Each row is where one point has got to under a steady rotation. How many ticks took it there?
The counts run from 0 to 592.
| -1.52 | +2.39 | +3.34 | -0.39 | -4.09 | +1.07 | -0.66 | +0.51 | -2.49 | -0.86 | -0.54 | -0.26 | +1.60 | +0.11 | +0.25 | -0.96 | +0.44 | -1.62 | +1.81 | +1.64 | +2.14 | +2.16 | -1.81 | +1.35 | -3.68 | -0.63 | +1.20 | +2.71 | +1.45 | -0.15 | -2.37 | +2.63 | -0.58 | -1.35 | +2.37 | +2.25 | -0.08 | +3.19 | +0.62 | -0.37 | +0.35 | | 186
| +0.95 | +1.36 | +1.51 | -2.17 | -0.93 | +1.94 | -1.39 | -0.08 | -2.21 | +2.49 | -0.25 | -1.21 | +2.17 | +1.48 | -0.94 | -3.09 | -0.05 | -2.07 | +1.66 | -1.75 | +0.21 | -0.11 | -2.11 | +0.84 | -0.05 | +0.07 | -2.74 | +0.41 | -2.05 | -1.27 | -2.28 | +3.17 | +1.89 | +1.69 | +2.73 | -0.42 | +2.08 | +3.51 | +2.56 | +1.74 | +1.43 | | 534
| +0.93 | +1.56 | +2.71 | -1.11 | -1.16 | +1.65 | +0.48 | -1.07 | -1.84 | +1.70 | -2.67 | +0.08 | +5.13 | -0.75 | +2.20 | -3.12 | -0.12 | -0.53 | +2.48 | -0.49 | +0.95 | +2.09 | -2.93 | -0.96 | +0.57 | -0.45 | -0.74 | +1.22 | -1.07 | -1.16 | -1.64 | +3.35 | +1.96 | +0.66 | +1.78 | -1.11 | -0.09 | +1.69 | +1.66 | +2.16 | -0.86 | | 583
| +3.22 | +1.31 | +2.11 | -2.62 | -0.10 | +2.43 | -0.62 | -1.00 | -1.63 | +2.81 | +0.84 | +1.50 | +1.60 | +1.04 | +1.33 | -4.90 | +0.07 | -0.08 | +2.19 | -1.21 | -0.45 | +0.32 | -2.39 | +1.10 | +0.60 | -0.15 | -0.14 | +1.93 | -2.87 | -1.36 | -2.72 | +2.30 | +0.87 | +2.29 | +1.47 | -0.82 | +0.68 | +1.34 | +2.59 | +1.28 | +0.97 | | 537
| -0.16 | +0.23 | +2.33 | -2.09 | -0.90 | -1.15 | +0.13 | +0.05 | -2.71 | +0.08 | +0.13 | +1.21 | +0.85 | +2.74 | -2.09 | +1.72 | -1.53 | -3.07 | -0.68 | +0.18 | +0.92 | -0.92 | -2.15 | +2.30 | -3.53 | -0.09 | +0.23 | +2.03 | +1.51 | -1.74 | +0.35 | +0.76 | -2.13 | -1.91 | -1.69 | +2.85 | +2.76 | +3.14 | +2.70 | +0.41 | +2.80 | | 89
| +0.96 | +1.90 | +0.58 | -2.52 | -1.08 | -0.15 | -0.57 | -0.32 | -2.00 | -1.13 | +0.20 | +1.72 | +1.92 | +1.96 | -1.41 | +0.42 | -1.55 | -0.50 | -3.02 | +1.67 | +1.81 | -0.46 | -0.15 | +1.62 | -4.68 | -0.42 | +1.96 | +1.67 | +1.26 | -1.82 | -1.53 | +0.62 | -3.07 | -2.78 | -0.80 | +3.76 | +2.04 | +2.35 | +0.25 | +1.15 | +1.17 | | 569
| +0.63 | -1.06 | -1.07 | -3.03 | +2.03 | -1.48 | -1.60 | -0.83 | -3.17 | +0.63 | -0.22 | +3.29 | +5.00 | +0.52 | +1.05 | -0.97 | +0.85 | -1.55 | -0.25 | -1.55 | -0.75 | +1.11 | -4.42 | +1.01 | +2.16 | +2.38 | -1.98 | -1.20 | -1.47 | +0.00 | +0.55 | +0.01 | +2.21 | +2.38 | -0.60 | -0.20 | +0.09 | +0.15 | +2.69 | +1.38 | +0.17 | | 305
| +0.25 | +2.45 | +1.22 | -1.00 | -2.65 | +2.51 | -2.15 | -0.40 | -1.30 | +0.91 | -1.41 | -0.14 | +5.27 | +0.36 | +0.78 | -2.77 | -2.08 | +0.52 | -1.42 | -1.06 | -0.01 | -0.47 | -0.95 | -1.49 | -1.79 | -1.29 | -0.71 | -0.08 | -2.35 | -0.32 | -3.78 | +2.04 | +1.45 | +1.94 | +3.03 | +0.24 | -0.92 | +1.53 | -0.54 | +1.99 | -1.67 | | 105
| -3.71 | -0.17 | -0.78 | -0.15 | -0.59 | -0.30 | -3.99 | -0.47 | -1.65 | -0.49 | +2.07 | +1.70 | +0.76 | -1.79 | +1.29 | -0.72 | -2.31 | +1.32 | -0.43 | -0.21 | +0.80 | -0.15 | -2.12 | +0.38 | -4.11 | -0.33 | -0.34 | +1.51 | +1.51 | -1.63 | +0.63 | -0.34 | -0.19 | -0.29 | +0.57 | +4.32 | +0.90 | +3.46 | +0.42 | -1.67 | +3.24 | | 318
| +0.26 | -1.47 | -2.28 | -2.82 | +2.76 | -0.68 | -3.04 | -1.36 | -2.68 | +1.57 | +0.39 | +1.36 | +4.24 | -0.25 | +0.81 | -3.73 | -2.14 | +1.92 | -1.58 | -1.94 | -0.31 | -1.66 | -2.53 | -0.70 | -0.37 | +0.45 | -1.22 | -0.73 | -1.94 | -2.38 | -0.34 | +0.26 | +1.42 | +1.48 | -0.79 | +0.26 | +0.81 | +1.32 | +1.96 | +1.07 | +1.73 | | 448
| +0.45 | +2.24 | +1.75 | -0.81 | -1.82 | +1.77 | -1.56 | -0.68 | -0.73 | +0.94 | +0.38 | +4.70 | +4.84 | +0.62 | +2.77 | +1.40 | -2.03 | -0.31 | -1.12 | -1.25 | -2.08 | +0.17 | -2.83 | +0.81 | +0.24 | +0.36 | -0.54 | +0.44 | -2.85 | +1.22 | +0.13 | -0.28 | +0.80 | +3.70 | +1.25 | +2.14 | -1.76 | -1.38 | -0.09 | +1.36 | -1.51 | | 209
| +0.42 | +3.77 | +0.10 | -1.37 | +0.06 | +1.52 | -2.16 | -0.30 | -0.46 | +2.03 | -0.93 | +1.56 | +4.84 | +0.20 | +1.79 | -0.70 | -1.24 | +0.80 | +0.84 | +0.30 | +1.37 | +0.90 | -0.33 | +0.66 | -0.69 | -0.52 | -0.76 | -0.24 | -2.44 | -2.31 | -0.45 | +2.93 | +0.70 | +0.28 | +2.87 | +3.44 | +2.68 | +2.55 | +0.01 | +3.87 | +0.53 | | 441
| +2.92 | +1.05 | +0.96 | -3.77 | -1.10 | +1.34 | -0.37 | -0.34 | -3.42 | +0.37 | -0.50 | -0.90 | +2.45 | +1.97 | -2.10 | -4.53 | +1.06 | -1.74 | -0.90 | -0.54 | +0.93 | +0.08 | -1.85 | +0.85 | -0.97 | +0.50 | +0.13 | +0.76 | -1.07 | -0.74 | -4.90 | +1.99 | +0.20 | +0.67 | +0.99 | -2.01 | +0.08 | +2.10 | +2.01 | +0.82 | -0.26 | | 578
| +0.01 | +2.82 | +0.99 | -0.88 | -2.27 | +2.45 | -1.87 | -0.36 | -1.33 | +0.55 | -2.10 | -0.60 | +5.80 | -0.16 | +1.04 | -2.77 | -1.37 | +0.69 | -1.25 | -0.59 | +0.95 | +0.53 | -0.91 | -1.50 | -1.61 | -0.59 | -0.55 | -0.03 | -1.68 | -0.59 | -3.53 | +2.34 | +1.53 | +1.13 | +2.97 | +0.24 | -0.77 | +2.13 | -0.78 | +2.24 | -1.81 | | 104
| +2.04 | +2.07 | -1.63 | -2.86 | +0.73 | +1.97 | -2.52 | -0.91 | -1.14 | +0.26 | +0.68 | +2.20 | +3.27 | +1.64 | -0.73 | -0.44 | -1.35 | -0.96 | -4.07 | -2.43 | -0.82 | -1.37 | -1.42 | +0.30 | +0.73 | +1.58 | -3.13 | -1.99 | -2.42 | -0.27 | -2.00 | -0.91 | +1.14 | +2.52 | +1.67 | +0.86 | +0.86 | +1.76 | +0.44 | +2.98 | -0.06 | | 300
| -0.22 | +1.23 | +2.34 | -0.63 | -0.78 | +0.88 | -0.70 | -0.90 | -1.79 | +2.33 | -2.42 | +0.75 | +6.67 | -0.71 | +3.07 | -2.50 | -1.35 | +0.39 | +2.19 | -0.64 | +0.24 | +1.24 | -2.83 | -1.24 | -0.18 | -0.73 | -0.32 | +0.85 | -2.01 | -1.10 | -0.49 | +3.06 | +1.72 | +1.28 | +1.46 | +0.34 | -0.51 | +0.76 | +1.18 | +2.01 | -0.87 | | 60
| -1.53 | +2.18 | +2.35 | -0.39 | -1.54 | -0.30 | +0.33 | -1.00 | -1.79 | -1.74 | +0.00 | +3.56 | +0.66 | -0.97 | +1.51 | +2.32 | +0.88 | -2.16 | +1.14 | +1.58 | +1.94 | +3.32 | -3.26 | +2.35 | -1.72 | +1.36 | +0.06 | +2.23 | +3.02 | +0.01 | +0.90 | -0.05 | -0.76 | -2.26 | +0.29 | +3.46 | +0.69 | +2.73 | +1.23 | -0.10 | +1.22 | | 563
| -0.91 | +0.88 | +0.00 | -1.62 | -0.12 | +0.62 | -3.58 | +0.26 | -1.56 | +0.82 | +1.61 | +2.82 | +3.22 | +1.14 | +0.26 | +0.86 | -1.21 | -2.05 | -0.86 | -2.58 | -2.00 | -0.73 | -3.13 | +1.44 | +0.68 | +1.24 | -3.55 | -1.48 | -2.45 | +0.82 | +0.46 | -0.78 | +2.09 | +4.11 | +1.91 | +1.62 | +0.50 | +1.35 | +1.62 | +0.78 | +1.01 | | 258
| -0.21 | -0.46 | -0.76 | -2.27 | +1.52 | -1.43 | -1.94 | -0.52 | -3.04 | +0.43 | -0.26 | +2.96 | +4.79 | -0.32 | +1.55 | -1.03 | +1.33 | -1.53 | +0.74 | -1.34 | -0.50 | +1.98 | -4.56 | +1.48 | +2.08 | +2.47 | -2.08 | -0.78 | -1.21 | +0.22 | +0.82 | +0.31 | +2.66 | +2.37 | +0.41 | +0.19 | -0.08 | +0.40 | +2.63 | +1.15 | +0.39 | | 306
| -2.10 | +0.62 | -0.74 | -1.26 | +1.02 | +0.18 | -3.58 | -0.65 | -0.86 | +0.54 | +3.05 | +3.90 | +0.71 | -0.47 | +1.34 | +1.54 | -1.34 | -0.44 | -0.49 | -1.63 | -0.78 | -0.12 | -3.19 | +1.98 | -0.47 | +1.35 | -3.08 | -0.09 | -0.36 | -0.49 | +1.96 | -1.45 | +1.02 | +1.71 | +0.86 | +4.19 | +1.88 | +2.86 | +1.53 | +0.21 | +3.57 | | 216
| +2.30 | +1.14 | +0.38 | -3.58 | -1.31 | +1.26 | -1.17 | +0.01 | -3.33 | -0.01 | -0.38 | -1.46 | +1.78 | +1.94 | -2.67 | -4.47 | +1.02 | -1.76 | -1.45 | -0.56 | +1.03 | -0.26 | -1.33 | +0.96 | -1.55 | +0.68 | -0.60 | +0.46 | -0.54 | -0.71 | -4.99 | +1.73 | +0.37 | +0.55 | +1.68 | -1.62 | +0.64 | +3.14 | +1.76 | +1.05 | -0.07 | | 577
| +2.06 | +2.16 | +0.38 | -3.27 | -0.67 | +0.53 | -0.88 | -0.43 | -1.96 | -0.32 | +0.36 | +1.11 | +1.01 | +2.86 | -2.58 | -0.17 | -1.31 | -1.23 | -3.38 | +0.55 | +1.57 | -1.56 | +0.00 | +1.83 | -3.86 | +0.02 | +0.85 | +0.88 | +0.07 | -1.99 | -2.48 | +0.60 | -2.32 | -2.03 | -0.35 | +2.77 | +2.80 | +3.12 | +1.08 | +1.89 | +1.39 | | 46
| +0.27 | +1.78 | +1.76 | -1.08 | -1.19 | +1.01 | -1.48 | -0.77 | -0.73 | +1.22 | +0.69 | +4.96 | +4.75 | +1.01 | +2.55 | +1.74 | -2.70 | -0.31 | -0.90 | -1.45 | -2.26 | -0.58 | -3.05 | +0.80 | -0.11 | +0.27 | -0.67 | +0.36 | -2.51 | +0.82 | +0.77 | -0.39 | +0.37 | +3.50 | +0.32 | +2.54 | -1.02 | -1.62 | +0.51 | +1.45 | -0.84 | | 210
| +3.51 | +1.59 | +0.23 | -2.90 | +0.07 | +3.52 | +0.04 | -2.46 | -0.93 | +0.53 | +0.21 | +0.38 | +0.72 | +0.46 | -0.68 | -4.25 | -1.10 | +0.12 | -2.72 | -2.03 | +0.52 | -1.19 | -1.46 | -1.05 | +0.06 | +0.19 | -1.76 | +0.71 | -1.17 | -1.48 | -4.57 | -0.04 | +0.42 | +0.93 | +1.14 | -1.72 | +0.75 | +3.39 | +1.14 | +1.95 | +0.43 | | 198
| +0.50 | -0.06 | +0.12 | -1.64 | +0.15 | +2.14 | -0.91 | -1.64 | -1.62 | +1.46 | -2.00 | -1.08 | +4.54 | +0.33 | -0.46 | -2.55 | -2.48 | -0.59 | -2.30 | -2.99 | +0.09 | -1.46 | -2.29 | -2.90 | +0.20 | -0.48 | -3.10 | -0.80 | -0.97 | -1.79 | -2.08 | +0.97 | +2.15 | +1.06 | +0.68 | -1.51 | +0.53 | +3.64 | +1.43 | +2.62 | +0.00 | | 153
| -0.35 | -1.23 | +1.46 | -2.55 | -1.22 | -2.18 | -0.23 | -0.12 | -4.73 | -2.02 | -0.26 | +1.18 | +1.97 | +0.52 | -0.78 | -1.39 | +2.17 | -2.55 | +0.00 | +1.21 | +1.42 | +2.18 | -3.98 | +2.36 | -2.51 | +1.92 | +1.72 | +2.26 | +2.50 | +0.12 | -1.32 | +0.36 | -0.68 | -1.23 | -1.48 | +0.42 | -0.69 | +1.33 | +2.51 | -1.71 | +0.60 | | 181
| +0.41 | +3.64 | -0.36 | -1.45 | +0.12 | +2.04 | -3.02 | -0.39 | -0.48 | +1.78 | -0.01 | +1.73 | +4.36 | +0.33 | +1.53 | -1.22 | -1.55 | +1.40 | +0.08 | -0.13 | +0.79 | -0.01 | +0.17 | +0.81 | -1.01 | -0.54 | -1.11 | -0.29 | -2.80 | -1.93 | -1.01 | +2.38 | +0.74 | +0.99 | +3.30 | +3.57 | +2.47 | +2.25 | -0.25 | +3.42 | +0.64 | | 442
| -1.71 | -0.38 | +1.16 | -1.22 | -3.13 | +0.98 | -1.96 | +0.01 | -3.17 | -1.91 | +0.64 | -1.34 | +0.01 | +0.75 | -2.39 | -1.84 | -1.28 | -2.07 | -2.41 | -1.19 | +0.54 | -1.30 | -2.52 | -0.20 | -4.35 | -0.14 | -0.61 | +1.35 | +2.26 | -0.04 | -3.32 | -0.16 | -0.01 | -0.18 | +0.69 | +0.11 | -0.69 | +4.14 | +1.17 | -2.37 | +1.35 | | 279
| -2.58 | -0.54 | -2.47 | -1.67 | +0.95 | -1.72 | -3.56 | -0.57 | -2.71 | -2.07 | +1.72 | +2.47 | +1.28 | -0.60 | -0.63 | +1.34 | -0.67 | -0.87 | -3.00 | -0.94 | +0.65 | +0.02 | -3.11 | +1.30 | -1.91 | +1.90 | -2.08 | -0.78 | +2.18 | -0.55 | +0.74 | -2.21 | +0.50 | -0.34 | -0.57 | +3.14 | +1.17 | +3.55 | +1.30 | -0.88 | +2.65 | | 174
| +0.32 | +1.07 | +0.94 | -2.26 | +0.04 | -0.01 | -0.29 | -0.53 | -2.17 | +0.02 | +0.21 | -0.15 | -0.47 | +1.15 | -2.05 | -0.70 | +0.33 | -2.54 | +0.30 | +0.29 | +2.39 | +0.45 | -1.90 | +1.94 | -2.14 | +0.55 | -1.38 | +1.62 | +1.72 | -2.09 | -1.07 | +1.40 | -0.65 | -2.48 | +0.54 | +1.76 | +3.85 | +5.60 | +2.58 | +1.25 | +3.13 | | 92
| +3.89 | +3.49 | +3.21 | -3.02 | -1.86 | +1.58 | +1.41 | -0.53 | -1.90 | +0.93 | -0.59 | +2.36 | +2.86 | +2.51 | -0.03 | -0.72 | +1.52 | -2.90 | +1.10 | +0.49 | +0.68 | +1.69 | -1.78 | +2.85 | +0.20 | +1.01 | +0.70 | +1.67 | -1.67 | -0.15 | -2.34 | +2.32 | -0.53 | +0.28 | +1.17 | +0.61 | +0.93 | +0.47 | +1.67 | +2.93 | -1.05 | | 435
